Turns, then the turns between two rows, first turn first; the first pair answered
Z_987 (before => after):
[ 0.10 -0.02  0.64 -0.22 -1.31  1.18 -0.66 -0.49  1.16 -0.26  0.07  0.57
 -1.70] => [-0.09  0.38  0.58  0.48 -1.00  1.17 -1.41 -0.53  0.96  0.97  0.01  0.34
 -1.37]
[-0.47 -3.37 -0.23 -1.42  0.69  0.81  0.06  0.27 -0.56 -0.42  0.61 -1.87
  1.88] => [-0.54 -3.16 -0.42 -0.67  0.83  0.64 -0.23  0.48 -0.54  0.51  0.41 -2.09
  2.60]
[-1.64 -3.51 -0.17 -0.22  1.31  0.78  0.12  0.06  1.11 -0.43 -0.55 -0.79
  0.89] => [-1.82 -3.00 -0.27  0.51  1.68  0.78 -0.27  0.20  0.90  0.34 -0.54 -1.12
  1.51]
Z_16 (before => after):
[-0.10 -0.86  0.64  0.21  0.44  0.06 -0.93 -0.74 -0.29  1.76  0.55  0.07
  0.47] => [ 0.17 -1.15  0.83  0.34  0.35  0.38 -0.51 -0.61 -0.45  1.01  0.43  0.44
  0.75]
[-0.81 -0.29 -0.52 -1.87 -1.58  1.08  0.55 -0.02  0.06 -0.79 -0.46 -0.78
 -2.93] => [-0.87  0.13 -0.74 -1.66 -1.36  1.04  0.03 -0.38  0.14 -0.13 -0.37 -1.03
 -3.17]
[-0.51 -0.84 -1.00 -0.22 -1.21 -0.09 -0.51 -0.05  0.93 -0.90 -0.88 -0.38
 -0.19] => [-0.75 -0.70 -0.95 -0.15 -1.15  0.20 -0.61 -0.23  1.12 -0.77 -1.26 -0.41
 -0.27]
Z_505 (before => after):
[ 0.37 -2.24  1.41  1.08 -0.06  0.49 -1.42 -0.58  1.87  0.47 -0.40  0.69
 -1.76] => [-0.22 -1.45  0.63  0.01 -0.93  0.58 -0.85 -0.74  1.65  0.23 -0.16  0.15
 -3.17]
[-0.13  0.66  1.07  0.42  0.90  1.00  1.19  1.00  0.19 -1.45 -0.02  0.91
  2.26] => [-0.18 -0.56  1.37  0.02  0.32  1.83  0.17  0.20  0.63 -0.44  1.11  0.22
  2.60]
[ 0.69 -1.04  0.43 -1.04  0.39  0.51  0.80 -0.53 -0.19 -0.65  1.19 -0.05
  1.31] => [ 0.21 -0.57  0.31 -1.58 -0.18  0.43  0.71 -0.59 -0.34 -0.82  1.41 -0.47
  0.59]
[ 0.30 -0.16  0.70  3.86  1.34  0.50 -0.98  2.54  0.76  0.45 -1.45  1.02
  0.05] => [ 0.38 -2.31  0.99  2.65  0.13  1.73 -2.18  1.17  1.71  1.91  0.13  0.09
  0.14]
Then:
Each pair is 2 to 3 turns apart.
[-0.75 -0.16 -0.32 -1.08 -0.33 -0.25  1.75 -0.38 -0.89 -1.62 -1.79 -0.75
 -0.57] => [ 0.02 -2.76  0.78 -0.18 -0.17  0.44  0.77 -0.65  0.12 -0.53 -0.72 -0.79
  1.27] : Z_505, Z_505, Z_505
[ 1.14  0.69 -0.20  0.98 -0.73 -1.64  0.93  1.06 -0.18 -1.55 -0.58  2.28
  0.85] => [ 0.57 -1.31 -0.04 -1.27 -2.34 -0.36  0.03 -0.79  0.75 -0.17  1.79  0.86
 -0.17] : Z_505, Z_505, Z_505
[-1.13 -0.24  1.70  2.63  0.88  1.72 -0.16  1.38  1.17 -0.28 -2.89  1.65
 -0.02] => [-2.68 -0.51  0.28 -0.83 -1.72  2.14 -0.34 -0.28  1.27  0.01 -1.13 -0.15
 -3.41] : Z_505, Z_505, Z_505
[ 0.26 -1.12  0.59 -1.74 -1.69  0.04 -0.51 -2.31  0.19  1.03  3.57  0.38
  0.30] => [ 0.78  2.57  0.69  1.07  0.87 -1.83  0.88  0.38 -1.72 -1.02  0.51  2.41
  1.50] : Z_505, Z_505, Z_505
[-0.05  0.93 -0.35  0.93  1.01 -0.62  1.51  1.77  0.28 -0.75 -1.41 -0.54
 -0.02] => [-0.21 -1.48 -0.41 -0.96 -0.48  0.70  0.40 -0.29  0.93  0.97  0.46 -1.84
 -0.50] : Z_505, Z_505, Z_505
[ 0.52  0.57 -0.20  0.53  1.53 -0.82  1.51  0.71 -1.64 -1.73  0.41 -0.27
  3.60] => [-0.74 -0.52 -1.18 -2.59 -0.63 -0.15  1.06 -1.05 -1.10 -1.35  2.42 -1.80
  0.86] : Z_505, Z_505, Z_505
[-0.11 -1.05  0.45 -1.26 -0.64  0.46 -0.51 -0.28  0.78  0.15  0.43 -0.11
 -0.29] => [ 0.28  0.46  0.51  0.05  0.51 -0.35  0.13  1.05  0.26 -0.60 -1.13  0.57
  0.32] : Z_505, Z_505, Z_505
[-1.14  1.66 -1.97  0.96 -0.30  0.71 -1.72 -0.52  0.37  1.83 -0.27 -0.70
 -1.29] => [-0.50  1.97 -1.58  2.34  0.54  0.28 -1.68  0.24  0.06  1.49 -1.29  0.28
  0.08] : Z_505, Z_505
